Each row is where one point has got to under a steady rotation. How many steps took it there?
The counts run from 0 to 758.
[-43  49  -9  14  47   6   3  57   3   3  57  10   3 -20  24   0  -2   5
 -13 -27 -63  -2  30  13  -4  24  -6   5 -24  -3  51  22   6 -28   4  23
  22  26 -54 -14  -4   7  -7  43  35  10  14 -30  -5]
567
[-31  24 -16  13  51  12  50  10 -19   3  20 -19 -31 -31  19 -13  21 -46
 -24 -19 -51  34   3  -4  37  -3 -19 -35   7  -6  23  35 -13 -24 -15   6
  10  -8 -20 -32 -14  31  32  42  66  -5   8 -26 -37]
692
[-26  37 -14  13  52  25  42   3  -7   6  15 -27 -41 -36  26   7  18 -35
 -26  -6 -65  46  -3  -9  30   0 -31 -28   3  -2  21  26  -6 -22  -8   9
   5  -7  -3 -38 -24  27  30  36  51   7  19  -6 -49]
691
[-22 -26 -27  -6  26  15  54  33  24   8   3  24  19 -18  17 -27   3 -29
 -42 -18 -45 -32  20   0   5  28 -39  -4  25  21  39 -40  13  21  -6  34
 -42 -23 -26 -22 -52  34 -11  39  14  10  21  -6  18]
667
[-45  35 -12 -14  28   8  59 -14  21   9  -6  -1 -17 -37 -11 -17   2 -27
 -50 -25 -27  15 -23   2  32  40 -34  -7  32   7  42   4  19  20 -17  33
 -33 -29 -29 -40 -27  23  16  39  14  19  46 -23 -33]
609
[-57  34 -34  -2   3  58  53  18  26 -14 -25 -25   3 -10  12  13  -1  22
 -31 -16 -56   4  53  12  13  25 -31 -12 -13   7  24  14   4  -7 -22  23
  -8 -14  -9 -38 -54  36   1   9   3   1  45  41  -4]
372
[-37   0   2  28  11 -16  50  29   4 -35  20   8   3  -2  31 -38  -8 -43
  -4 -35 -55 -16  24 -28  21   4 -43 -22  26  23  26   3   7 -12  -2  -3
  -4 -44 -21 -32 -32  61 -13  43  29   9  11 -39  -1]
16
[-11  36 -40 -24  37  38  43  11  25   9   8  13  -5 -41  24  22   8  17
 -15 -45 -73  11  16  24   3  11  11  20  25  18  44 -14  35  -3 -27  32
  -7  34 -21 -27 -14  -2   4  26  16  11  28  -4  -9]
483
[  1  27  -6   6  35   7  21  31  -1   6  23 -15  15 -17  18   9  29  -1
 -39 -30 -81  -8  32 -16  39   8 -15 -20   0  15 -11   2 -31 -10 -13   5
 -41   4  13 -21 -45  21  -3  69  56  -8  41   2 -18]
95
[ -6 -23   4   0  22  30  49  22  14   1  33   1   0 -65  20 -15  11 -27
 -20  20 -34   4  12   9 -32 -15 -22 -26  -7  -8  68  -7  -5 -21   2  24
  11 -26 -33 -36 -31  73  23  11  33   0  29   0  -4]
70
[-19  26  -1   6  23   7  60  50   4  -2  50  10  20 -12  25 -47 -18 -20
 -46 -10 -43 -47  30  -5   3  -6   2  -8 -25  26  53   0  -4  15  19  33
 -21  12 -45 -34   2  40 -12  14  20   5  14 -39  -8]
435
[-54 -13  16  26  31  30  11  37  12 -43   1 -14  -8 -64  26  -7 -14 -22
 -37  13 -57 -27  32  -8  10  12   0  -3 -29  29  27 -23   3   9 -18  32
 -10 -28 -28 -56 -34  27   6  23 -20   6  45  -3   5]
520
[-45  41  28  26   9 -17  34   9  12  -4  10 -15  16 -15  -6 -22  11  -5
 -21 -56 -60 -16  22 -22  29  -7 -17   4  33   5  27  42   2 -10 -29  10
 -10 -21  -1 -36 -26  51 -16  15  41   8  45 -49 -18]
89
[-29  48 -44 -43  23   9  34  17  -5 -19  26  33  11 -37  11 -30  -4 -23
  -8 -57 -60 -19  20 -11   2  43  11  13  22  29  36 -30  15 -11 -12   8
   4   6 -55 -16  -3  -3  10  58  30  -1  34 -26  12]
46
[ -2  45  43  19  -5   0  71  10 -20 -13  41  -6  -5 -16 -19 -33 -12 -11
 -28  -3 -49  -9  30  -7  -1  20 -13 -27 -18  20  28   4 -20 -32  31  19
   2  -5 -48 -38  -5  19 -13  42  19  -8  60  -1 -26]
442
[-53  34  10 -16  43  25  42  47   3  -9  49  23   7 -24   7 -49 -20 -26
 -14  -4 -57 -61  27 -11   0   6   3  -5 -26  20  25 -28 -19  -6 -10  43
 -19   1 -47 -13  -5  25  -4  38  19 -28  13 -23  -5]
723
[-41  19   4  24  30  -9  62   5   6  20   1 -11 -36 -45   4   4   6 -21
 -53 -43 -52  33 -11  10  11  20  -7  -4  17  39  62  16  12   5  -4  25
 -19 -22 -27 -53 -17   4  -6  13  20  21  27 -16 -36]
322
[-37  39 -36   5  13  24  45  33 -25 -43  27 -13   5 -21  38 -35   3 -22
 -43 -48 -40 -13  38 -21   9  -5  11  -2 -23   1   2  -2  11  -3 -11  -6
  33 -12  -7 -76  -2   6 -15  40  36  30  15 -22  42]
259
[  5 -13 -13  24  21  -1  41  46  14   4  15   5  -1  -6  30  24  14   1
 -49 -34 -73   3  29  -3  19  34 -40 -14  -6  45  39  -7  11   8  11  19
 -40  -8 -20 -15 -43  18  -3  52  25  20  23   0  -9]
381
[-27  45  18   5  -1   9  78 -21 -11 -11 -22  14   2 -45   0 -22 -14 -26
 -30 -15 -35   6  -4 -11 -21  27   6  -7   8  30  29 -14   9 -21 -15  -9
  -1  -1 -13 -46 -59  48 -36  24  -9  -8  63  -2 -28]
238
[-24  14 -35 -55  26  43  25  12  -3  14   8  12  11 -64  26   8   3  -8
 -70 -35 -22   5   3 -14  -5  29  -6  -7 -25  14   8 -22  18  12 -13  12
  22 -13 -20 -50 -56  19  -3  28  16  29  35  14  20]
549
[-24  46   0 -31  18  32  89  -8  -3   7  20  26 -24 -23  31 -22 -16 -41
 -16 -64 -31  -3  -6   9 -25  14   2  -3  23  50  38 -20  28  -5   3  16
  11 -14 -36 -34 -15   9 -33  10   6   9  12   4  -7]
555
[-17  23  -1  18  19  51  78 -15   3 -27 -25  -6 -21 -34  14  -9   0 -22
 -36 -12 -34  14   9  11   7  35  -4 -15   5  19  28 -22  11  -6 -18  28
 -26   5 -27 -45 -50   4  -8  31 -33  -5  57   3 -25]
240
[-34  -5  13  -8  60  12  16  37  23  15  49   8 -13 -31  29 -19 -16 -11
  -3 -19 -75 -26  14  23 -12  11  -1  17  14  28  52 -29   4 -10  -5  70
 -12   3 -45 -14   1 -13 -20  46  20  10   4  -8  -8]
278
[ -5   8  11   3  12  12  47  28 -51 -18  30  22  23 -43  30 -16  -2 -21
 -51 -34 -61 -14  37 -27  17  11 -11  -4 -28  32  -2  -2  11   5 -15 -10
  35   9 -45 -44 -46  25  19  33   7  40  18 -35  17]
753
[-46  80  11 -21  41  27  20  18   5  35  38  -1  12   2  40  -6  -5   1
 -23 -42 -31   1   8 -11  -9   2 -42  -9 -14 -19  21  39  10 -14  18  25
  30 -17 -12 -26 -50  43 -43  24  33  20   5 -16   2]
59
[-19  55  27 -13  22  20  17  28  -3  12  57  24  21 -40  -4  -2  11  18
  18 -37 -82 -27  29   2 -33   9   9  13  -7  10  19 -15 -12 -53 -13  29
  24  14 -38  -5 -18   9 -15  48  39 -18  50  -8  -8]
281
[  8   7   5 -22  16  45  44  -7  11   0  28  15  10 -66  18 -19  11 -24
   9  14 -59  -9  17   3 -25   0  -4 -23  19  -5  51 -22  -6 -31 -12  28
  10   3 -36 -25 -29  61  26  25  24 -15  56   7 -10]
357
[-28  38  23 -29   1  21  35 -19  16 -24  20   0 -12 -15  31  -8   1 -16
  13 -48 -43  23  28  -5 -29  19 -36 -17  31   8  41  17  10 -37   9   6
  44 -45 -27 -39 -28  52 -31   6  33  13  31  31   5]
135
[-55  46   6  -5   0   2  52  11  26  -3  -2  -8  11  10   4 -34  -8  -6
 -13 -56 -51 -17  42 -13  12  11   4  -8  13  20  19   1 -20 -29  -9  19
 -23 -21  -1 -27 -29  25 -80  25  29  -6  54   4   0]
657
[ -3  11 -28  29  23   8  40   3 -15 -12  26 -36  -8 -38   8 -11  18  -9
 -36 -13 -62  36  13   4   3   2  -9 -16   8 -24  18  22  14 -20  -4  12
  17  -8  -1 -70  -7   1  11  70  69  27  30   4   3]
256
[-30  47  -7   9  43  68  32  13   9  -2   6  -6 -16 -65  20  29  18  -2
   1 -51 -54  -8   9   4  -4 -14  -5  -1  -4  13   1  -6  24   1 -56  20
  10 -12  10 -42 -40   8  25  16  -2  -8  43 -16 -25]
401
[ -9  31  20 -39  21   4  25  10 -34   5  29  30  31 -25  19 -12  -6 -10
 -55 -55 -53 -20  19 -29   2  32 -11   2   2  25 -10 -19   4   2  -9   1
  12  -6 -24 -23 -64   0 -28  49  20  36  36 -16  25]
104
[-32  40  26  -3  -5 -16  56 -14   4   3  -4   6  24 -62 -16 -18 -10   3
 -33 -20 -70 -10  12 -22 -19  10  13  13  13  40  17 -19   7 -24 -16  -4
  -4  -4   9 -53 -33  37 -40  21  26  11  66  11  -2]
599
[-20  33  41   0  37 -13   1  29   8  10  31 -16  23 -46  20 -12 -13  15
 -48   1 -86 -43  23 -22   3   7   1  24 -19  19   5  -7  16  11   4  26
 -16  14  -3 -38 -30  21 -27  47   9  32  38  -5   3]
596
[ -5  23  -8   0  16  53  47  40  -5   9  38  12  20 -39  48   0   9 -25
   2 -15 -55 -18  22 -11 -31 -22 -24 -33 -31  13  30 -17 -13 -25  -2   4
  21  -9 -10 -22 -48  71   8   1  28 -22  12   4  -8]
68
[-55  56  27  -2  12 -14  31  10  24  -4   9 -27   2   9  11 -44  -7   4
 -28 -44 -45 -11  32 -16  15  16   5 -10   9   9  21  18 -16 -27   9  32
 -20 -27   0 -35 -12  27 -80  31  37   6  53   9  -2]
656
[-48  24 -34  24   9  53  52  43  21 -26 -16 -10 -10  -4  20  11  -1  -6
 -13 -36 -52  -3  46   4  14  15 -38 -27 -19  14  29  -2  -7 -17 -32  18
 -13 -39 -11 -26 -53  46   4  15   0 -32  33  13 -21]
10
[-10  26   9 -27  21  43  42  18  31  27  28  12  11 -71   4   9  20  -1
  -5 -30 -56 -21   6   9 -28 -23  -2 -20  -1  17  37 -19 -14 -21 -14  30
  -4  -3   3 -20 -28  50  10   0  30 -26  57  10 -22]
718
[-77  36   2 -17   8  33  12  40  -4 -27  21  -7  18 -32   7 -31 -12   4
 -11 -27 -73 -29  73  -6   5  19  18  10 -22  -9   6   0 -21 -22 -38  33
  22 -12 -30 -21 -19  20  -7  27  31   9  37   5  28]
650
[-75  61  11  11  22  13  42  45  -7  -9  31  -9  12  -1   8 -31 -38   6
 -28  -6 -47 -34  39  -4 -10  28  -7  13 -40   6  28   2   0 -15  11  38
  23  -4 -52 -33 -12  16 -26  32   0  22   7  -2   6]
0
